(in the rows, 128 means zero)
Where one turn sends some rows of the set: a few examples, then the rows asked
Nened: [133  77 153 160  82 113 140 107 135 136 168 111]
zomu: [124  91 144 178  88 121 162 121 120 139 159 116]
lin: [109 107 113 169 102 135 157 135 128 145 154 104]
zuka: [142  87 124 152 101 139 129 138 133  89 114 123]
Kofut: [137  74 137 139  84 138 130  96 153 125 176 123]
Vogo: [135  84 164 157  85 124 128 105 129 129 168 114]
fav: [101  76 141 123 106 130 116 135 127 115 116 135]
Fem: [127  79 114 142 126 163 152 130 139 155 151 122]
paron: [121  94 143 157  78 116 136  96 141 128 168 107]
Fol: [111 102 134 177  84 121 151 113 125 135 156 103]
desa: [140  68 127 121 120 145 129 121 154 147 167 112]
piz: [114  76 126 147 104 151 107 139 111 107 125 134]
tus: [132  91 135 120  86 151 124 148 128 114 116 128]
tuduk: [125  83 134 140 110 130 124 119 123  88 116 137]
beg: [135  67 140 140  89 130 129 100 158 146 169 122]
Lepu: [136  56 146 132  92 136 136  97 148 132 169 122]
nolav: [126  88 149 174  97 136 167 116 108 131 152 116]
piga: [129  89 133 146 102 143 120 132 121  91 111 125]
mamuk: [124  82 101 140 121 146 157 133 149 152 153 120]
Vade: [108  87 137 146 113 148 108 135 123 105 117 134]
fupib: [137  80 121 134 115 143 127 120 160 157 167 122]
Nek: [109  81 140 115 106 131 120 127 116 123 118 144]
vusa: [122  85 131 119  99 144 126 145 122 111 109 127]
vebi: [132  74 113 127 117 137 128 117 157 137 177 122]
vuta: [115  80 131 112 107 131 128 132 124 108 114 140]
vagog: [129  93 111 154 121 153 149 134 145 161 159 127]
gis: [137  71 119 130 125 140 129 129 159 142 173 127]
Tubi: [126  80 108 148 125 148 161 142 147 154 148 124]
Tos: [123  86 139 121  97 123 139 137 143  99 112 133]
lakek: [115 100 121 160 119 133 159 137 119 155 147 102]
res: [135  93 138 120 102 119 140 125 138 106 108 133]
lak: [131  98 136 146 103 141 130 137 139  88 115 133]
zopu: [118  99 143 173  86 135 161 115 115 143 146 105]
rif: [131 101 129 163 125 146 160 141 115 146 151 106]
Kitu: [125  91 156 175  86 133 160 117 117 142 143 112]
lubo: [142  67 142 139  90 140 129 103 159 129 173 131]
Ragum: [138  78 161 152  89 118 145 107 124 121 168 107]
lekap: [110  99 100 145 112 146 147 135 145 152 162 116]
Gopif: [121  85 128 134  88 127 126  96 159 136 174 119]
vip: [129  85 134 120 107 124 131 124 132  93 114 138]
Pomis: [121  90 109 128 105 141 132 119 161 147 172 121]
leb: [128  91 156 159  82 125 132 101 125 127 170 107]
voge: [109  83 138 139 117 123 124 129 125  93 124 144]
gedap: [118  77 130 147 120 117 125 116 122  99 117 140]
sumim: [126 103 126 171 113 135 161 140 122 150 159 117]
dizis: [120  94 133 165 120 131 161 143 118 154 143 108]
bikav: [123  90 138 129  93 148 122 144 139 110 106 122]
bivil: [117  82 131 138 102 150 116 140 114 106 109 126]

fupib -> vagog
nolav -> Ragum
Now find these:
zuka -> gedap
voge -> Tos
Pomis -> lekap
Vogo -> lubo
leb -> Kofut
tuduk -> vip

